In the rows, 128 means zero.
Each path below is one point turned by a fixed rotation once a step. After each direction that follows a path, write how fast that rotation turns it, in degrees a step (0 if it stays still).
Each turn is a multiple of 5 degrees from 10 to 175, or 0.
Each row of a path follows its step; steps can be skipped.
path 1
step 0: [120 121 131 120 121 128 115 122 122 132 125 132 130 128 117 127 133 119
 125 131 132 125 120 129 123 132 134 136 130 133 130 123 133 132 133 124
 126 121 129 133 126 114 131 124 133 126 132 129 124 128 128 134 133 132
 126 132 131 133 128 131 117 121]
step 1: [126 132 142 129 132 134 123 112 125 125 122 126 128 122 125 133 140 132
 124 138 119 124 124 126 120 127 126 124 127 127 130 121 125 126 134 126
 135 126 133 140 129 132 127 127 126 126 124 129 126 128 130 121 129 127
 126 127 120 138 136 129 134 124]
step 2: [119 130 127 120 130 129 129 113 123 132 123 126 130 127 117 131 128 123
 137 134 134 123 121 129 130 126 129 127 137 126 135 123 128 129 127 122
 122 119 131 131 121 132 130 120 128 137 117 122 128 126 131 139 130 125
 135 126 135 129 127 128 130 131]
step 3: [125 125 139 130 127 132 124 120 126 131 135 128 125 130 124 125 130 128
 126 132 127 126 123 122 124 131 127 126 122 127 127 130 133 130 130 115
 123 128 128 136 122 124 131 118 132 143 126 136 123 130 124 126 126 128
 134 134 123 132 140 134 118 119]
step 4: [124 126 130 125 126 136 125 113 118 131 126 116 127 121 121 124 130 121
 124 130 126 121 119 124 127 129 136 128 130 127 138 121 137 127 128 122
 131 123 129 136 127 131 124 125 136 129 134 129 134 128 129 123 135 136
 121 125 126 127 122 125 133 128]
step 5: [118 124 135 129 133 125 129 118 124 130 121 130 124 133 118 124 137 131
 133 130 126 126 121 127 121 132 123 133 126 133 125 123 125 129 130 119
 125 120 135 133 132 124 136 121 126 125 119 135 126 128 127 133 130 133
 127 118 138 131 133 128 131 121]
step 7: [123 120 131 127 131 134 126 119 126 132 128 122 125 130 117 137 134 124
 123 132 131 125 122 135 125 124 135 132 131 129 130 123 128 126 139 121
 122 126 135 142 124 130 125 116 133 130 129 123 127 134 131 122 125 121
 130 133 132 132 135 128 134 123]
step 8: [125 127 128 131 130 130 128 114 118 133 121 130 136 127 125 125 133 124
 135 134 130 126 123 111 129 124 127 123 132 125 139 120 131 129 126 122
 128 127 132 129 125 130 134 122 130 134 120 139 129 126 126 123 133 132
 133 129 128 136 134 129 126 125]
step 9: [121 127 136 127 126 134 127 114 120 125 133 123 124 125 121 130 126 126
 131 124 130 119 122 131 124 132 122 133 127 127 126 130 131 127 127 119
 122 123 125 136 122 133 125 121 128 139 132 124 125 121 128 135 127 140
 122 119 126 128 134 128 126 118]
step 10: [122 121 130 129 124 136 127 120 121 138 136 126 127 133 119 116 133 132
 121 130 122 128 116 127 122 125 130 125 124 131 131 124 126 134 131 118
 133 120 134 138 125 129 136 123 133 126 124 132 130 131 127 124 122 128
 130 127 129 134 119 127 125 132]
[128 127 126 128 126 127 128 128 129 126 128 129 129 128 128 126 128 126
 129 128 126 131 128 129 127 127 127 126 128 132 129 126 129 130 128 128
 126 128 130 127 129 125 131 127 128 128 126 130 127 126 127 128 127 128
 129 130 129 129 130 129 127 127] : 140
[128 131 129 130 129 127 129 128 128 128 129 129 128 130 129 128 126 130
 129 125 129 127 127 128 126 130 128 128 128 129 130 129 127 128 128 128
 127 128 127 128 126 126 128 128 127 130 126 125 124 127 128 130 128 130
 129 127 128 126 126 129 125 128] : 110
path 2
step 1: [136 138 136 124 126 116 124 123 128 132 122 129 122 126 127 128 125 132
 132 126 118 137 133 127 132 131 133 128 126 131 119 124 130 127 129 132
 122 134 131 130 132 125 131 144 126 123 125 127 130 122 130 121 131 127
 135 127 140 128 131 126 127 129]
step 2: [123 137 128 130 131 121 127 132 118 133 127 128 135 122 132 144 132 125
 133 127 128 135 132 121 125 129 125 127 131 136 130 125 126 135 134 134
 128 134 117 127 129 130 119 129 126 129 132 127 123 135 122 129 132 126
 131 138 132 125 128 124 135 120]
step 3: [132 127 127 125 123 126 127 131 135 120 127 138 126 120 131 123 132 130
 124 127 119 121 132 131 124 130 128 139 125 129 132 136 129 133 144 130
 129 133 130 122 129 127 120 130 119 131 127 123 123 130 125 127 131 132
 140 136 131 131 131 122 122 131]
step 4: [130 121 126 128 122 125 127 124 116 123 128 130 124 124 129 133 129 126
 123 132 126 128 130 130 116 132 121 132 131 128 133 120 131 128 125 140
 126 128 128 118 137 129 130 131 134 118 123 136 128 126 125 127 125 136
 137 125 127 125 125 123 140 132]
step 5: [127 127 126 122 129 120 127 133 129 128 123 136 138 123 118 122 120 129
 126 125 123 125 132 126 125 131 132 130 140 139 127 125 130 121 127 124
 127 129 133 118 130 129 129 136 129 123 134 120 126 124 135 127 129 130
 128 135 132 117 119 127 129 122]
step 6: [126 125 124 130 133 128 120 130 133 133 121 129 124 124 126 136 133 125
 127 126 131 124 121 130 114 122 134 124 127 127 127 125 125 134 130 137
 131 127 131 118 133 133 121 136 122 128 135 123 126 132 121 120 129 117
 129 120 122 127 120 127 131 124]
step 7: [134 114 134 125 125 119 131 127 129 131 123 126 127 131 126 125 123 126
 136 125 123 122 133 130 125 133 129 135 116 133 124 127 133 136 126 130
 136 131 129 126 125 130 128 132 124 128 121 118 136 134 128 115 130 132
 127 132 132 127 124 118 130 131]
step 8: [129 137 127 127 128 134 122 115 126 128 123 133 131 121 133 137 125 126
 133 126 129 134 125 127 122 127 115 127 133 133 121 125 131 138 132 128
 134 129 125 126 128 130 134 124 131 127 131 125 132 127 129 119 131 140
 132 126 126 124 113 130 129 125]
step 9: [131 126 127 130 122 131 127 126 132 126 121 132 124 120 120 119 126 129
 138 128 128 127 127 125 128 129 128 132 134 135 129 142 121 126 120 126
 130 123 114 126 130 131 124 136 119 133 126 124 122 125 129 128 126 132
 135 133 126 134 122 122 131 118]
step 10: [126 129 120 129 122 123 118 120 129 124 119 126 121 125 128 133 131 128
 131 118 127 133 129 121 124 136 136 128 123 123 120 127 131 131 127 126
 125 122 136 123 136 127 121 133 131 127 122 133 136 120 119 127 133 128
 134 129 132 137 127 128 136 128]
[128 125 128 129 128 125 128 129 130 130 125 128 130 129 127 129 129 129
 125 125 129 127 130 128 130 127 130 125 127 128 127 127 126 126 128 129
 128 129 127 126 128 128 129 128 130 127 128 129 127 125 128 127 128 127
 127 126 127 128 128 129 128 129] : 65
path 3
step 0: [137 119 129 127 119 132 126 142 135 126 143 126 132 132 129 136 130 120
 127 132 128 128 136 127 136 140 129 135 130 127 132 126 133 122 132 124
 138 127 139 132 131 127 128 127 129 134 131 119 132 130 133 132 132 129
 136 126 134 129 132 127 126 128]
step 1: [139 129 126 133 128 120 129 128 115 126 134 129 132 124 122 139 134 126
 129 128 120 128 139 136 128 128 127 127 133 127 129 129 128 131 132 132
 126 121 138 122 125 125 132 125 117 131 128 126 123 117 118 128 133 134
 128 140 123 127 130 137 126 127]
step 2: [137 133 113 131 122 119 140 125 133 121 135 132 121 122 135 127 136 128
 125 125 125 124 134 123 132 134 130 128 131 136 124 138 130 131 133 123
 130 132 125 133 134 133 132 124 127 125 128 135 127 125 118 124 124 132
 133 126 124 130 125 121 138 125]
step 4: [124 129 134 131 134 129 135 134 131 113 128 131 124 126 127 133 134 128
 137 124 129 128 127 132 116 130 126 131 125 122 123 126 143 128 127 122
 129 120 126 123 133 122 128 136 133 114 116 129 122 128 129 132 123 133
 134 133 124 129 122 129 134 123]
step 5: [126 125 133 135 121 134 137 128 131 130 137 134 132 128 134 127 137 134
 134 119 124 135 131 127 133 124 134 131 121 128 125 133 142 128 131 136
 119 134 118 127 129 129 117 128 129 132 130 122 122 127 135 127 129 121
 132 127 119 134 128 131 124 123]
step 6: [133 130 136 135 124 126 128 125 129 126 139 130 134 129 127 118 127 123
 120 133 127 132 123 126 123 129 124 129 129 121 123 136 132 126 135 129
 125 127 121 120 121 127 139 138 127 130 120 122 131 120 130 125 141 127
 134 125 135 127 127 118 119 124]
step 7: [131 120 123 138 126 123 128 121 134 126 133 135 123 127 131 125 128 130
 130 133 138 126 124 132 132 127 127 125 134 126 117 128 129 149 127 127
 127 125 141 129 128 121 122 128 127 122 127 122 120 123 129 126 134 127
 124 122 128 125 123 130 117 129]
step 8: [120 130 125 128 127 119 131 119 132 131 129 124 123 138 136 132 131 121
 137 130 130 128 120 125 128 127 132 127 117 128 132 140 128 137 142 126
 127 129 133 130 124 129 131 129 122 132 128 135 130 132 123 142 130 124
 122 129 128 130 126 126 123 115]
step 9: [128 126 119 136 123 122 125 133 130 120 116 124 130 132 135 124 134 122
 129 135 126 121 123 119 120 123 133 137 127 122 131 122 129 134 117 120
 130 133 126 118 131 128 126 132 126 133 126 127 133 136 120 126 133 125
 133 127 130 137 132 133 120 124]
step 10: [117 124 136 122 125 125 141 125 116 131 130 116 124 124 125 127 124 122
 124 133 127 120 123 129 128 118 126 132 136 120 127 130 130 134 125 125
 125 133 131 125 134 127 119 131 139 130 122 133 118 127 125 132 131 125
 129 131 118 130 133 130 130 130]
[127 129 127 128 127 129 127 131 129 127 130 129 128 126 129 128 129 128
 125 132 129 130 128 126 126 129 127 127 128 126 130 127 126 127 128 127
 126 129 126 129 127 126 129 129 128 130 130 127 129 130 127 128 128 128
 129 127 130 127 130 128 127 127] : 120
path 4
step 0: [122 136 128 122 124 128 119 120 123 129 137 122 115 126 128 129 124 123
 130 135 115 130 119 131 135 127 121 124 121 134 123 124 136 124 129 127
 129 126 129 130 124 131 119 122 132 126 133 121 129 130 132 126 118 125
 127 128 131 139 133 136 127 127]
step 1: [129 126 124 128 125 137 118 121 128 134 137 132 131 119 125 132 134 126
 134 131 127 136 128 117 127 134 127 126 123 131 117 127 138 123 129 124
 123 136 127 128 132 132 120 131 127 125 134 127 123 120 123 129 124 130
 129 140 123 127 122 121 135 130]
step 2: [128 127 122 133 127 135 130 126 125 123 127 129 135 124 119 125 137 138
 126 125 123 124 123 123 125 127 125 129 135 121 127 131 136 126 136 125
 133 121 117 128 136 130 124 136 137 125 127 131 119 129 117 116 126 130
 137 127 130 121 125 134 131 132]
step 3: [138 130 132 127 133 119 124 122 121 128 125 131 125 133 116 125 130 133
 133 122 118 119 124 125 129 120 130 128 132 130 138 125 128 121 125 138
 128 135 126 128 132 123 128 133 127 126 125 131 132 126 129 116 126 133
 131 122 124 137 117 136 128 127]
step 4: [135 124 128 127 129 121 136 129 135 134 127 127 120 121 125 132 129 135
 136 127 126 120 129 129 130 126 132 126 120 126 116 127 131 113 115 133
 119 128 127 122 131 128 136 129 121 124 125 134 128 132 131 127 122 122
 130 123 124 134 134 124 131 125]
step 5: [131 120 132 128 131 124 129 118 136 130 135 119 133 120 129 124 133 137
 124 141 123 125 128 119 125 127 129 125 121 126 131 121 130 133 132 124
 126 122 132 134 126 130 130 131 125 130 125 131 125 132 133 128 118 124
 130 128 123 127 146 132 126 124]
step 6: [134 130 133 131 129 126 132 120 126 126 135 122 129 130 129 131 130 141
 121 134 126 130 127 124 129 121 118 135 121 143 128 134 133 127 131 129
 129 129 135 133 122 132 118 132 133 128 121 120 126 127 127 135 135 132
 126 128 119 129 127 128 133 136]
step 7: [139 136 125 133 131 133 126 138 130 136 128 131 127 129 118 123 125 134
 129 126 133 127 127 137 127 133 122 125 120 131 130 130 142 123 137 129
 128 134 123 132 132 126 122 128 125 127 130 114 128 131 118 131 135 127
 135 128 128 131 133 124 136 126]
step 8: [131 128 122 126 131 118 126 120 133 128 138 130 127 130 123 123 135 120
 132 123 131 122 136 132 126 128 129 128 116 126 131 130 136 135 137 129
 129 122 128 124 133 123 129 125 124 120 124 126 128 125 117 121 124 128
 130 125 139 124 124 133 136 118]
step 10: [133 133 122 120 133 131 124 129 128 126 124 123 122 119 128 136 118 124
 137 133 123 123 123 118 133 119 129 121 118 119 121 126 125 120 136 131
 126 131 129 135 130 122 122 129 130 128 132 127 118 123 133 129 126 131
 132 135 123 126 133 129 125 132]
[129 126 129 126 129 126 128 130 126 128 128 126 127 130 130 126 127 128
 126 128 128 126 130 129 128 130 128 129 127 125 124 128 128 128 127 129
 128 128 131 128 128 126 128 128 129 129 129 129 127 129 128 125 127 131
 128 127 127 129 127 128 128 126] : 70
[129 128 127 129 129 128 129 129 130 129 129 126 127 127 130 126 131 128
 127 129 129 126 129 128 128 126 127 129 127 128 129 131 128 130 129 128
 131 131 130 127 128 128 128 128 127 127 128 125 128 129 130 129 130 128
 129 126 130 129 129 125 127 127] : 35
path 5
step 0: [122 124 131 124 131 136 119 122 128 129 125 129 116 126 116 127 121 125
 138 136 133 128 137 129 130 136 131 133 125 130 124 119 124 122 124 115
 129 134 121 131 138 128 130 126 126 132 140 127 120 132 119 137 125 131
 118 127 116 119 121 124 134 132]
step 1: [119 129 125 134 132 139 118 129 110 128 127 136 116 125 127 134 130 140
 129 126 134 121 135 118 119 126 129 126 139 120 136 124 121 126 119 127
 127 122 129 127 138 129 129 138 122 127 128 124 131 132 129 125 134 133
 130 124 129 118 124 124 136 132]
step 2: [125 132 117 139 128 130 132 119 127 135 125 123 123 137 127 127 143 129
 125 128 133 136 133 130 128 127 124 137 133 123 137 124 140 120 121 127
 116 129 129 135 138 124 122 139 131 117 128 132 129 125 131 134 130 131
 135 135 131 116 136 132 133 124]
step 3: [120 124 121 125 124 128 126 119 130 124 127 132 134 127 117 125 124 134
 125 129 134 141 126 127 125 125 130 140 124 129 128 128 135 121 126 113
 135 124 133 134 129 130 112 121 119 122 132 125 121 115 135 128 128 137
 137 125 130 123 125 139 127 123]
step 4: [127 126 129 129 118 131 134 137 124 137 134 135 133 136 120 138 129 130
 134 140 134 134 128 124 135 126 132 134 122 128 129 127 121 128 109 126
 126 139 132 128 131 134 118 129 122 136 132 114 127 126 128 119 135 138
 126 129 129 132 120 130 130 126]
step 5: [132 127 123 130 120 137 132 128 130 130 122 127 123 131 128 132 140 133
 126 137 131 138 133 119 125 126 121 130 119 140 137 129 124 133 123 123
 125 121 134 127 141 123 136 137 123 135 126 122 127 130 130 124 119 118
 123 122 124 140 127 131 142 124]
step 6: [119 123 131 119 135 135 135 128 129 136 120 124 123 125 132 128 128 125
 135 133 131 138 136 123 126 127 124 131 128 137 136 125 135 138 129 110
 124 133 131 127 132 125 131 124 126 124 127 133 127 141 135 139 135 129
 135 121 123 123 117 123 130 118]
step 8: [120 132 121 135 132 142 125 119 129 138 129 130 116 130 118 129 135 130
 124 139 131 124 122 136 137 127 129 135 131 134 124 126 128 121 129 126
 134 138 125 120 139 135 123 139 134 122 133 137 124 124 126 123 132 130
 124 122 127 129 130 127 140 133]
step 9: [126 121 131 137 128 138 121 122 120 134 128 127 118 121 125 130 127 134
 132 131 125 130 129 123 124 135 131 134 127 124 139 125 132 121 133 120
 124 129 145 129 128 126 118 127 122 122 141 131 133 121 125 123 124 122
 129 122 143 125 118 130 138 128]
step 10: [128 126 129 132 127 134 127 133 126 124 129 130 125 136 132 140 126 126
 136 128 130 134 127 127 142 124 127 139 131 114 128 126 134 122 118 121
 120 127 129 137 137 118 115 135 127 126 128 115 125 126 133 132 127 115
 133 127 126 120 117 125 128 122]
[129 128 128 131 130 129 129 129 126 128 129 127 127 128 128 127 129 127
 127 126 129 128 129 131 128 130 128 126 129 127 130 129 128 125 128 127
 129 127 127 128 128 130 127 126 129 125 127 129 126 127 130 124 128 128
 127 128 130 125 128 129 129 130] : 55
path 6
step 0: [130 130 121 130 131 124 123 129 120 127 122 127 136 121 132 133 133 125
 123 133 122 136 130 122 128 124 119 132 120 124 115 131 123 131 121 133
 131 129 129 125 128 123 120 113 127 122 135 132 124 135 125 128 112 129
 129 122 127 122 128 126 131 123]
step 1: [138 120 123 116 133 134 144 126 131 126 125 128 130 126 135 138 126 122
 130 132 130 136 125 121 127 133 123 121 127 121 121 133 129 127 137 125
 129 127 127 128 126 121 120 130 128 130 126 125 126 118 133 120 127 129
 138 121 123 126 122 118 122 126]
step 2: [129 128 119 126 125 134 124 130 127 126 129 138 130 118 140 130 137 124
 126 140 122 126 126 123 124 122 123 129 127 126 125 130 137 125 128 141
 134 137 132 130 131 128 123 115 134 134 129 129 128 135 128 127 129 129
 122 118 124 136 130 124 130 117]
step 3: [137 114 131 121 129 125 122 119 126 122 122 126 131 120 134 133 126 125
 129 123 133 138 131 139 125 134 123 120 115 124 122 132 126 125 133 123
 130 124 125 132 124 127 122 121 132 133 123 132 120 127 127 130 133 129
 135 118 126 131 124 122 132 124]
step 4: [131 129 131 128 134 120 133 126 118 121 127 134 135 127 136 134 132 132
 127 133 123 128 122 121 119 129 126 133 129 126 123 132 128 126 128 141
 130 124 126 120 133 129 124 126 130 132 136 131 121 127 131 132 122 135
 128 125 121 130 134 112 133 115]
step 5: [136 119 133 128 129 128 130 120 125 127 129 126 125 126 130 137 123 122
 126 139 128 132 124 125 124 128 128 125 120 119 127 129 126 134 126 127
 138 135 121 136 123 130 128 116 123 129 126 136 127 125 125 118 137 126
 137 123 120 133 128 113 127 135]
step 6: [130 138 127 130 136 128 127 125 123 130 134 130 129 117 132 132 129 126
 126 130 127 130 125 129 128 129 124 123 121 125 119 130 134 120 122 138
 139 131 120 126 137 132 129 119 135 128 130 118 123 122 132 135 122 126
 132 123 114 128 121 126 135 117]
step 7: [142 126 138 118 124 133 131 119 134 132 127 131 130 132 131 129 122 128
 135 133 117 130 124 134 122 133 120 130 115 123 119 136 126 130 130 132
 131 129 130 129 118 129 122 124 131 132 133 130 128 130 120 119 128 128
 137 127 125 126 124 122 134 123]
step 8: [136 126 125 125 130 125 129 130 118 129 138 130 124 125 129 125 133 135
 119 128 119 133 121 122 130 127 128 126 121 125 132 131 126 128 127 130
 134 134 135 126 137 135 126 122 138 137 130 128 115 125 137 125 124 130
 124 115 119 123 125 117 131 125]
step 10: [130 136 124 120 130 125 132 128 123 126 132 134 135 123 127 130 126 135
 124 130 125 122 121 124 125 128 129 119 114 128 115 135 125 127 125 134
 133 130 124 122 126 121 117 119 129 130 127 131 119 120 144 128 123 128
 131 120 128 124 129 125 120 124]
[130 128 126 125 128 131 129 129 131 130 128 129 128 128 127 127 129 128
 129 128 126 129 130 130 129 128 126 128 128 131 128 128 131 127 129 129
 128 128 130 130 128 130 128 129 130 129 127 126 129 129 127 127 128 126
 127 128 125 128 127 128 129 128] : 70
[126 127 127 129 127 126 125 127 127 127 129 125 129 128 128 128 126 127
 127 128 130 128 130 128 129 129 126 130 126 127 126 126 130 126 130 127
 127 128 127 127 127 129 128 127 129 126 127 126 128 129 126 130 127 127
 127 127 126 126 126 129 128 128] : 120
